One vector is turned by the same rotation once a step. Each row is the vector after some number of steps, and that number follows the row.
The counts run from 0 to 1251.
[ 3.37  0.41 -1.23  0.67 -1.33  0.13  1.97  1.51  1.29 -0.60  0.18  2.41
  2.53  0.54 -0.75 -0.17 -1.64  1.37  1.24 -2.38  1.64  0.37  2.40 -3.09
  0.66  2.53  3.28 -0.94 -0.53 -3.08 -0.30  0.61 -0.70 -0.38  2.15  1.44
 -1.87 -0.49 -2.39  0.23  2.09 -1.44 -1.77  1.54 -0.16 -1.43 -1.36  2.14
  4.52  2.35  1.90 -1.25 -0.57  1.05  1.81  1.14 -0.48  0.55 -1.59  1.74
 -0.73 -0.34 -0.99  2.40 -1.30 -0.11  2.94  1.06  2.26] : 624
[-1.47 -0.75 -1.70 -0.60  1.20 -1.52  0.45 -3.89  0.57 -0.19 -2.22 -1.75
  3.23  0.55 -2.26 -0.02  1.18  0.12  0.42  0.18  3.11  0.26 -1.80  2.35
  1.93  1.74  0.01 -3.01  0.53 -1.08  3.29  6.55  0.33 -0.70 -1.35 -0.03
 -1.36 -0.45 -1.37 -0.71  0.06 -1.13 -0.87  2.24  0.31  1.12 -0.40  1.93
  2.02 -1.52  0.45 -0.57 -0.10  0.45  2.60 -2.11  1.61 -0.39 -1.09  2.12
 -0.76 -1.64  1.31 -0.28  0.17  0.40 -0.10  0.41  0.67] : 36
[ 1.23 -0.32 -2.40 -1.16 -2.39  0.48 -2.75 -0.52 -0.32  0.98 -0.59 -0.28
  2.38  1.56  0.18 -1.39  0.16  1.28  0.37  0.45  1.37  1.70 -3.01 -0.68
  1.74  1.79 -0.52  0.48  4.50  1.76 -0.22  4.81 -1.86  0.27 -1.49 -0.31
 -1.52 -1.41 -0.76 -0.24  0.61 -2.83  0.79  1.05 -1.57 -0.40  1.54  1.28
  2.71 -2.42  2.70  1.66 -0.62  0.23 -0.81  0.18 -0.96  2.93 -2.35  1.90
 -1.72 -0.76  1.92 -1.45  0.91  2.11  3.09 -0.37  2.45] : 242
[ 1.33  2.33  1.63 -0.08  1.57 -0.97  2.10 -0.12  2.03 -1.41 -1.15  1.34
 -2.79 -0.14 -1.03  2.92 -0.63 -0.45 -0.57 -0.82  0.68 -3.12  0.74 -0.85
  2.04  1.24  1.87 -1.22 -0.70 -4.70  0.80  1.36  1.94 -1.29  0.40  2.54
 -1.27  2.18 -3.66 -0.12  1.33 -0.63 -1.78 -0.86 -0.47 -2.27 -1.95  3.18
  1.09  0.71  1.45 -1.80 -0.01  2.09  0.70  0.06  2.85  0.32  0.64  1.90
 -1.80 -0.59 -2.55  2.84 -0.37 -2.32 -1.14  0.35 -1.53] : 1237
[ 2.13  0.09  0.22 -0.86 -0.18  0.28 -0.22 -0.40  3.08  0.71 -2.13  3.06
  0.23 -0.73  0.13  1.08  1.31  1.58  0.13  2.33  0.63 -1.47 -2.43  0.45
 -1.86  1.41  0.14 -0.62  0.07 -2.12  0.47  3.49 -0.09 -3.36  0.77  0.14
  0.47 -1.79 -1.65 -0.68  2.27 -2.10  0.40  0.52 -1.63  0.39  0.63  0.96
  1.51 -0.63  0.39 -3.79  3.11  1.66 -2.63  1.64  1.22 -0.28 -3.20  3.37
 -1.38 -1.02  1.23  0.42  2.93  2.49 -0.09  2.00 -1.58] : 559
[ 1.41  0.20  0.10 -4.24  1.51  0.43  1.07  0.01  1.30  0.28  1.07  1.80
 -1.44  1.07  1.28 -1.38 -3.09  2.06 -0.57  0.47 -0.63  1.10 -0.58 -1.73
  3.02  1.74  1.05 -2.40  2.76 -0.50  1.45  3.54 -0.87  0.33 -0.94  0.20
 -1.36 -2.15 -2.49  0.08  1.48 -0.35 -0.27  0.89 -0.93  0.55  1.38  3.25
  0.92 -0.77  2.15  1.03 -0.45  0.56  0.09 -2.88  2.39  2.41  2.05 -1.80
 -0.67  0.55 -2.38  3.61 -1.11 -0.74  3.24 -0.06  2.51] : 433
[ 0.31  0.96  0.84  0.31 -0.21  0.59  0.91 -0.55  3.01 -0.45 -2.55  1.63
  1.20 -1.54 -1.73  2.46  1.53 -1.10 -0.13  0.97  0.16 -1.59 -1.97  0.39
 -0.99  2.62  0.19  0.84  0.55 -2.23  1.60  3.37  1.16 -1.75  0.00  1.92
  0.02 -0.67 -2.15 -0.84  2.00 -0.91 -2.04  2.40 -1.20  0.20  1.14  0.97
  2.40 -1.20  0.67 -3.23  2.68  1.67 -1.07  1.03  1.02  0.63 -4.13  3.87
 -1.55 -2.06  0.28  0.05  3.07 -0.45 -1.86  1.24 -1.06] : 906
[ 3.95 -1.15  0.66 -0.26  2.27 -0.76  0.87 -0.75  3.24 -0.28  0.44  1.31
 -0.20 -0.06 -1.17 -0.96  2.56  3.17 -0.55  2.44  1.95 -1.47 -2.77  1.01
 -1.09  1.78  2.48 -2.62 -1.60 -2.37 -0.25  2.99 -2.73 -2.27  2.52  1.59
 -0.95  0.23 -2.93  1.76 -1.26 -2.11  1.72 -2.23 -1.21 -1.20 -1.29 -0.03
 -0.13 -0.84 -0.47 -1.74  0.76  1.72 -1.85  1.55  1.49 -1.08  0.67  1.14
 -1.89 -1.24  1.10 -0.08  1.77  2.38 -0.22 -1.00 -2.87] : 1139
[ 4.79 -1.21 -0.97 -1.02 -0.72  1.40  1.08  2.33  0.83  0.07  0.20  2.62
  0.43  0.15  1.19 -2.17 -3.48  3.05  0.37  0.35  0.91  2.19 -0.24 -2.13
  0.22  0.16  1.69  0.39  1.20 -1.56 -2.43  1.44 -3.31 -0.52  1.00 -0.20
 -0.11 -1.10 -2.66 -0.15  2.93 -2.13  1.29 -0.61 -1.30  0.25  1.19  2.49
  4.59  0.24  1.30  0.63  0.06 -0.05 -0.47  0.56 -2.99  1.61 -0.32  1.52
 -0.68  0.98 -0.09  0.43  0.86  1.95  3.36  1.25  2.39] : 1015
[ 3.65  1.25  0.30  0.37 -1.32  0.34 -0.37  2.06  2.34  0.70  0.77  3.16
 -0.79  0.65  0.07  1.87  0.72 -0.08  0.77 -1.71 -0.10 -1.29  0.47 -4.42
  1.04  2.54  2.58  0.02  1.29 -3.52  0.33  0.50 -0.10 -0.51  1.74  2.95
 -2.07  0.74 -2.11 -0.15  1.80 -1.34 -2.24 -0.10 -2.06 -3.41 -1.31  0.59
  2.67  0.66  1.68 -1.50 -0.04  2.18 -2.16  1.47  1.19  1.45 -2.19  1.79
 -2.25 -0.51 -2.31  2.84  1.05 -0.66  1.06 -0.90 -0.60] : 887
[ 1.86  0.59 -1.08 -0.96  1.43 -1.96 -0.95 -1.75  0.17 -0.41 -1.13 -0.21
 -1.45  1.52  0.67 -1.29 -2.17  3.83 -0.30  1.48  2.33  0.09 -2.22  1.72
  2.80 -1.29  0.66 -2.04  1.86 -0.36 -1.49  3.86 -2.67 -0.70 -2.04 -1.03
 -0.72  0.67 -2.16  0.18 -0.06 -2.73  3.20 -3.09 -0.62 -0.27 -0.41  3.59
  0.61 -1.28  2.47  1.45 -0.84  0.67  0.52 -0.47  0.64  1.72  3.27  0.52
 -1.32  1.17  2.25 -0.76 -1.53  2.22  3.29  0.94  0.16] : 155
[ 2.22  0.23  0.65 -1.55  0.05  0.86 -0.45 -0.22  2.95  0.38 -2.09  3.10
 -0.78 -1.17  0.63  1.30  0.96  1.83 -0.33  3.11 -0.18 -1.51 -3.25  0.61
 -1.36  1.04 -0.01  0.37  1.04 -1.57 -0.17  3.38 -0.87 -2.73  0.27  0.46
  0.64 -1.45 -1.94 -1.20  2.01 -1.88  1.37  0.04 -1.40  0.63  1.15  1.04
  1.14 -1.60  0.56 -2.88  3.42  1.20 -3.12  1.27  0.75  0.73 -2.31  3.35
 -1.71 -1.09  1.44 -0.28  3.45  2.52  0.15  1.85 -1.41] : 312
[ 1.50  2.06 -2.29 -0.09  1.14 -1.72 -0.28 -3.26 -0.62  0.70 -2.48 -0.62
  0.45  1.84 -0.67 -0.83 -0.16  0.67 -0.42  0.94  3.10 -0.58  0.11  0.82
  2.36 -0.96 -0.62 -3.13  1.04 -1.41  1.39  4.30 -0.13 -1.49 -1.19 -2.71
 -1.08  1.32 -0.76 -0.01  0.51 -0.55  1.75 -0.69 -1.56 -2.63 -1.90  4.64
  0.59 -0.63  2.25  0.10 -0.53  0.27  1.88 -1.30  1.98  0.54  1.30  1.88
 -2.09  0.52  1.05  0.69 -1.84  1.07  2.11  2.76 -0.57] : 897
[-0.37  1.17 -0.69 -2.81  0.04  0.16  1.65 -0.60  0.66 -0.89 -2.26  1.32
 -0.90  0.28  0.71  0.29 -4.44  1.39 -0.23  0.16 -0.06  0.24  0.10 -0.17
  2.05  0.33  0.03 -1.16  1.84 -1.77  0.36  3.19  1.10 -0.45 -2.43 -0.24
  0.16 -1.45 -2.32 -2.06  3.50 -0.73 -0.86  1.28 -0.09  1.48  1.22  4.90
  2.90 -0.25  3.19 -1.09  1.43  0.01  1.43 -2.09  1.64  1.60 -0.21  1.54
  0.26  0.76 -0.47  2.92 -0.97 -0.60  2.23  3.58  2.27] : 229
[ 1.27  1.00  1.98 -1.81  1.60 -0.25  1.39  0.55  1.23 -1.38 -1.20  0.33
 -5.63 -0.08 -0.04  2.09 -2.34 -0.40 -1.22 -0.04 -0.65 -0.92 -1.58 -1.45
  3.48  0.48  1.37  1.02  2.42 -2.49 -0.11  2.24 -0.12  0.06 -1.19  2.75
 -0.67  1.99 -3.87 -1.09  2.26 -1.35 -1.61 -2.09 -0.42 -1.08  0.87  2.94
  1.65 -0.79  2.00  0.97 -1.07  1.27 -0.65 -1.79  0.95  2.28  1.79  0.54
 -1.21 -0.20 -2.78  2.16  0.36 -2.37 -0.89 -1.17 -0.60] : 495
[-0.06  1.52  0.74 -1.84  2.71 -0.60  1.41 -3.22  3.13 -0.59 -1.33  0.25
 -0.10 -0.03 -1.36  0.59  2.18 -0.13 -1.96  3.01  0.44 -2.11 -2.75  1.56
  0.87  2.53  0.16 -2.69 -0.18 -1.59  3.58  4.76  0.70 -1.23 -0.33  1.15
 -1.33 -0.20 -3.19  0.86 -1.01  0.53 -1.31  1.38 -0.78 -0.05  0.13  1.48
 -2.11 -2.05  0.32 -1.03  0.88  2.13 -0.48 -1.33  4.47  0.12  0.59  0.36
 -2.09 -1.60 -0.71  1.98  0.89 -0.67 -1.31 -0.03 -1.94] : 20
[ 5.19 -2.43 -0.68 -1.25  1.00  0.14  1.45  1.42  1.12  0.24  2.02  3.44
 -1.37  1.10  1.13 -1.26 -2.46  2.35  0.82 -0.30  1.40  1.14  0.33 -3.32
  1.18  0.86  3.04 -2.24 -0.39 -3.65  0.23  1.34 -2.35 -0.81  2.39  0.40
 -0.93 -0.16 -2.20  0.69  2.52 -1.62  0.23 -1.31 -0.79 -1.27 -1.09  1.34
  4.12  1.59  0.55  0.19 -0.49  0.40 -0.26 -1.57 -0.14 -0.39  0.91 -0.24
 -0.57  0.52 -2.57  3.03 -0.05  0.84  2.06 -0.66  0.05] : 973
[ 4.92 -1.31 -1.76  2.31 -0.37  0.40  1.70  0.90  0.76  0.48  0.07  0.80
  3.40  0.29 -1.53 -2.34  0.77 -1.21 -0.35 -0.50  3.05  2.12  0.32 -2.58
  0.17  1.28  1.39 -0.48  0.12 -2.50  1.17  2.13 -2.59 -0.21  3.36 -0.37
 -2.05  0.85 -1.88  1.19  2.52 -0.64 -0.69  1.47 -1.80 -2.58 -1.20  1.56
  3.97  0.85  0.19  0.70 -1.59  0.14  1.03 -0.17 -2.38 -0.12 -1.71  2.75
 -2.28 -0.70 -1.23  1.58  0.38  0.05  0.88 -0.12  1.09] : 1061
[ 3.01 -0.69 -1.49 -1.43 -1.05 -0.07 -2.64 -0.90 -0.04  3.04 -0.13  1.97
 -0.81  1.41  0.96 -1.79  0.46  0.59  0.75  1.25  0.84  1.31 -2.84 -2.19
  2.37  0.02 -1.18 -0.71  4.63  0.13  1.50  4.88 -1.64 -0.77 -1.30 -1.78
 -1.09 -0.30  0.57 -1.40  1.98 -1.79  1.33 -0.09 -2.72 -2.29  1.12  1.54
  2.63 -2.03  1.74  1.23  0.75 -0.32 -2.23 -1.55  0.38  2.17 -1.94  1.97
 -2.06  0.20 -0.07  0.89  1.52  2.19  1.96  0.05 -0.39] : 737
[ 2.59 -0.61 -0.68 -3.62 -1.35  1.77 -0.91  1.59  1.28  1.58  0.95  2.51
  0.29  0.54  1.86 -1.45 -1.23  2.29  0.00  0.89 -0.98  1.46 -2.41 -2.21
  1.42  2.06  0.47  0.09  3.99  0.80  0.01  3.65 -2.03 -0.25 -0.79  0.07
 -0.79 -2.89 -2.19 -0.87  2.51 -1.59  0.05  1.26 -1.90  0.74  2.81  1.00
  2.32 -1.90  2.55  0.83  0.74  0.61 -2.12 -0.79  0.44  2.73 -1.10 -0.28
 -0.96  0.21 -0.52  1.64  1.26  1.01  2.92 -0.34  2.32] : 679
[ 5.73  0.97 -1.58  2.12 -0.08 -0.19  0.55  0.66  0.66  1.24 -0.05  1.54
  0.90  1.04 -0.55 -2.26  0.99 -0.57 -0.08  0.79  2.64  0.94 -0.10 -3.24
  0.76 -0.30  0.72 -0.66  0.60 -2.51  0.59  1.13 -2.65 -0.79  2.32 -1.64
 -2.02  1.90 -1.30  1.39  1.73 -0.28  2.16 -0.92 -2.79 -4.38 -1.64  2.56
  2.02  0.07  0.28  0.74 -1.44  0.34 -0.59  1.35 -1.25  0.57 -0.35  3.03
 -3.13  0.36 -0.58  1.60 -0.07  1.30  2.31  1.05 -0.43] : 115
[ 0.21  2.09 -0.57 -2.49 -0.82  0.54  0.80  0.46  0.81 -0.54  0.25  1.62
  0.25  0.75  0.78  0.65 -3.07  1.11 -0.02 -1.90 -0.67 -0.60  0.94 -2.39
  3.02  2.61  1.57 -0.76  2.52 -1.46  0.07  2.30  0.66  0.56 -1.04  2.11
 -2.40 -1.39 -2.99 -0.22  1.18 -1.15 -2.64  1.80 -0.44  0.04  0.33  3.37
  2.52  0.22  3.50  0.15 -0.73  1.53  0.84 -1.05  2.73  2.75  0.27 -0.56
 -0.43 -0.02 -1.50  3.27 -1.89 -1.75  3.12  0.11  3.23] : 434
[ 4.98  1.55 -0.22  0.95  0.91  1.08  1.52  1.22  1.57  0.94  0.41 -0.14
  0.10 -0.31 -0.89 -2.21  1.65 -1.17 -2.15  2.04  1.24  1.38 -1.69 -2.84
  0.44  1.34  0.93  1.11  1.62 -1.08  0.80  1.90 -3.67  0.41  2.64  0.11
 -2.22  1.93 -3.29  2.64  0.48  1.30  0.78  0.25 -2.76 -3.58 -0.07  1.62
 -0.13 -1.81 -0.13  2.47 -2.49  1.41 -1.62  0.99 -1.72  1.50  1.30  1.57
 -3.44 -0.27 -1.53  0.66  0.25 -0.51  0.58 -0.85 -0.17] : 262
[ 1.97  2.54 -0.14  1.64  2.96 -0.92  2.64 -1.43  0.80 -1.13 -1.35 -1.61
  0.28  0.15 -2.75 -1.02  0.50 -1.87 -2.06  0.48  2.60 -0.22  0.78 -0.94
  2.29  1.01  1.08 -1.43 -0.31 -2.52  2.24  2.51 -0.87 -0.01  1.63 -0.18
 -2.48  2.63 -3.32  1.95 -0.05  1.02 -0.92  0.73 -0.82 -3.47 -1.88  3.78
  0.25 -0.20 -0.12  1.57 -2.42  1.17  2.53 -1.09  0.64  0.96  2.38  1.70
 -2.98 -0.68 -1.85  1.59 -2.13 -2.45 -0.11  0.18  0.00] : 364
[ 1.18  3.37 -0.95  2.28 -0.80  0.43  0.86  0.48  0.21 -0.87 -2.90 -2.14
  0.82  0.25 -1.72 -0.11 -1.12 -1.83 -1.69  0.05  1.34  0.61 -0.51 -1.13
  2.14 -0.01 -0.81  1.96  2.69 -1.37 -0.05  1.61 -1.07  0.74 -0.71 -0.19
 -1.82  1.93 -2.75  0.45  1.95  0.22  0.17  1.12 -1.82 -2.81  0.53  4.28
  2.17 -1.11  1.96  1.67 -2.09  0.83  0.91  1.49 -1.81  2.94 -0.24  3.91
 -2.57  0.13  0.29 -0.23 -1.01 -1.53  1.45  1.95  2.06] : 755
[ 0.53  2.70  0.52  1.24  0.30 -0.49  0.52 -0.81  1.43 -0.50 -2.16  0.28
 -0.96 -0.23 -2.18  2.71  1.33 -3.36 -1.23 -0.53  0.95 -1.98 -0.25 -1.75
  2.09  1.67  0.07  1.05  1.28 -2.73  2.41  2.91  1.47 -0.40  0.16  2.07
 -1.92  2.03 -2.64 -0.29  1.55  0.02 -2.62  1.06 -1.48 -3.76 -0.91  2.50
  1.16 -0.64  1.06 -0.64 -0.52  1.99 -0.21  0.54  1.55  1.35 -1.84  3.55
 -2.88 -1.57 -1.43  1.87  0.74 -2.90 -1.26  0.50 -1.00] : 554
